Each named move below is a turn or a mirror, shown by a few rows before and after it. Which moves, in which order, take the first row of each later pair to the second? The first pair is answered.
nak (before -> after):
[ 0.62 -1.68 -0.09 -0.52 -0.16  1.21  0.54  1.84 -1.82 -1.75  1.04  0.30
  2.18  0.76 -0.68] -> [ 0.88 -2.86  0.07 -1.17  0.32  0.94  0.64  1.30 -1.67 -0.99  1.42  0.70
  1.79  0.08  0.84]
[ 1.29 -2.46 -0.09 -2.63 -0.32 -1.21  1.09  0.63 -0.10  0.61  1.57  0.41
 -0.70 -0.29 -0.64] -> [-0.01 -0.82 -0.50 -1.79 -0.84 -0.30  1.85  1.45 -0.45 -0.70  0.56  0.51
  0.23  0.65 -3.09]
[ 0.95 -0.67 -2.18 -3.12 -0.16 -1.94 -0.97  1.82 -0.84 -1.34  0.81  0.65
 -0.05  0.63 -1.78] -> [ 1.11 -1.02 -1.90 -3.16  0.01 -1.89 -0.81  1.55 -1.01 -0.96  1.12  0.74
  0.07  0.45 -1.19]
fito (before -> after):
[-1.38 -1.23 -0.01 -0.58 -0.28  1.50  1.67  1.40  0.56 -0.79  0.87  1.53
 -0.69 -0.23 -0.40] -> [-1.20 -1.47 -0.07 -1.62 -0.24  0.12  1.16  1.11  1.27 -0.44  0.85  1.53
 -1.34 -0.58 -0.08]
[-2.40 -0.92  0.32  0.13 -1.68  3.33  3.33  3.28 -2.86 -4.81  0.80  1.46
  0.59  0.70 -4.16] -> [-2.89 -2.34 -0.01 -2.67 -2.04  1.27  4.39  3.29 -0.52 -3.58  0.99  1.83
 -1.81  0.50 -4.06]
[-2.74  2.63 -2.17 -1.64  0.02 -1.24  0.68  0.87  4.84  0.92 -3.39  0.28
 -2.18  0.43 -3.07] -> [-1.81  3.22 -2.29 -1.54  0.39 -2.41 -0.95  0.52  4.74  1.47 -3.41 -0.46
 -1.69  0.31 -2.37]
[-0.69  1.59 -0.13  0.18 -0.40 -0.26 -0.87  1.13 -0.43 -0.98  0.07  0.01
  2.48  1.57 -2.78] -> [-0.90  1.13  0.06 -0.09 -0.43  0.41  0.16  1.51 -0.49 -1.30  0.06  0.39
  2.07  1.38 -3.22]
sepa (before -> after):
[ 0.41 -0.96  0.52  2.07  0.95  2.41  0.68 -0.23 -2.19 -0.54 -0.40  0.21
  1.44 -0.84  2.51] -> [ 0.48 -3.05 -0.62 -2.56 -0.21 -0.49  1.35  1.03 -2.15 -1.67  0.58  0.25
  0.34 -0.67  0.51]
[ 1.78 -1.06 -1.79  3.27  1.45  1.98 -0.22 -3.02 -4.28 -1.09  2.20 -0.76
  0.69 -0.86  2.34] -> [ 1.47 -3.13 -2.85 -1.63 -0.01 -0.84  0.46 -1.71 -4.06 -2.18  3.46 -0.68
 -0.61 -0.27 -0.18]
[-0.78 -3.62 -0.48  1.03  1.95  0.49  2.77  1.31 -1.62 -1.15  2.07  2.57
  1.37 -0.50  0.74] -> [-0.59 -3.43 -0.50  1.36  1.83  0.62  2.77  1.13 -1.74 -1.24  1.76  2.34
  1.38 -0.69  0.67]
Matuf (before -> after):
[ 0.00 -0.78 -0.95 -2.01 -0.77 -0.45 -0.67  0.61 -1.23 -1.37  1.11 -1.00
 -0.47  0.66 -2.29] -> [ 0.86 -1.55  0.04  0.18  0.94  0.78 -1.16 -0.93 -1.74  0.21  1.35 -0.71
 -0.27 -0.90  2.51]
[ 0.57 -1.59 -0.09  0.82 -0.30  0.77  1.93 -0.49  1.29  1.17  0.96  0.25
  0.39 -1.64  1.02] -> [-0.51 -1.23 -1.02 -0.19 -1.30 -0.27  2.49  0.62  1.43  0.04  0.73  0.15
  0.48 -0.86 -2.16]
[-1.60  2.74  0.40  4.23  0.53  1.04  1.37  0.76  0.81 -0.78 -2.18  1.54
  0.98  1.05 -2.75] -> [-1.27  2.00  1.07  5.09  1.15  1.74  1.19  0.02  1.01  0.44 -2.44  1.48
  0.71  0.39 -0.41]
[-0.94  1.24  2.25  2.21  1.03  2.58 -0.91 -2.15  0.99 -0.07 -0.39 -0.11
  0.36 -1.35  0.45] -> [-2.08  1.77  1.26  0.16  0.08  0.84 -0.36 -1.58  2.79 -0.33 -0.91  0.10
 -0.90 -0.85 -2.35]
Now pairs of rows:
(two moves a pair)
[-1.09 -1.99  0.60 -2.42  0.04  0.04  3.09  1.44  0.24 -0.80  1.75 -0.21
 -1.82 -0.59 -0.66] -> [-0.85 -1.59  0.87 -0.64 -0.09  1.77  2.85  1.53 -1.91 -2.25  1.48 -0.68
  0.41 -0.11 -0.87]	Matuf, nak
[-0.48 -2.87  0.35 -2.27 -0.22 -0.14  2.44  1.06  0.77  0.03  1.35  1.02
 -2.25 -0.70 -0.31] -> [ 1.41 -1.41 -0.19 -2.67  0.44 -2.86 -1.06 -0.20  0.84  1.84  1.23 -0.45
 -1.40 -0.65  1.15]	fito, fito
[-0.83 -0.25  0.55  1.55  0.48  2.48  1.35  1.21 -1.60 -2.37  1.06  0.17
  1.22  0.53 -1.10] -> [-2.00  1.14  0.77  3.02  0.86  2.40  1.85  0.31  1.83 -0.36 -0.85  0.68
 -0.62  0.17 -0.87]	Matuf, nak
[-0.60 -1.62 -0.98 -0.99  3.70 -2.66  0.66 -0.56  0.47  2.53 -2.22 -0.23
 -0.09 -1.06  1.02] -> [-1.36  1.18 -1.04  0.57  2.67 -1.48  0.47 -0.14 -0.38  1.31 -3.48 -0.72
  2.13  0.19 -1.84]	fito, nak
[-0.77 -3.99 -0.97 -2.14  0.14  2.21  3.57  0.77 -1.25 -1.80  1.86  3.59
  0.39  0.47  2.55] -> [-0.48 -2.57 -0.12  1.56  1.67  3.04  2.18 -0.95  0.00  0.07  0.86  3.13
  0.42 -0.42  5.32]	fito, sepa
[ 1.79  0.08 -0.33  0.30 -0.11 -0.03 -2.76  0.95 -2.77  0.60  0.66 -0.77
  0.71  0.63  1.73] -> [ 1.62 -0.16  0.10  0.05 -0.53  0.25 -2.00  1.59 -3.18 -0.06  1.03 -0.72
  1.04  0.91  0.81]	sepa, fito
[ 0.89  0.18 -0.96 -2.10  0.25 -3.02 -1.63 -0.11  1.57  2.05 -0.40 -1.12
 -0.48  0.51 -0.15] -> [ 0.98  2.27  0.01  2.09  1.16  0.28 -2.03 -0.68  0.65  1.94 -1.42 -0.85
  1.31  0.57  1.39]	sepa, fito
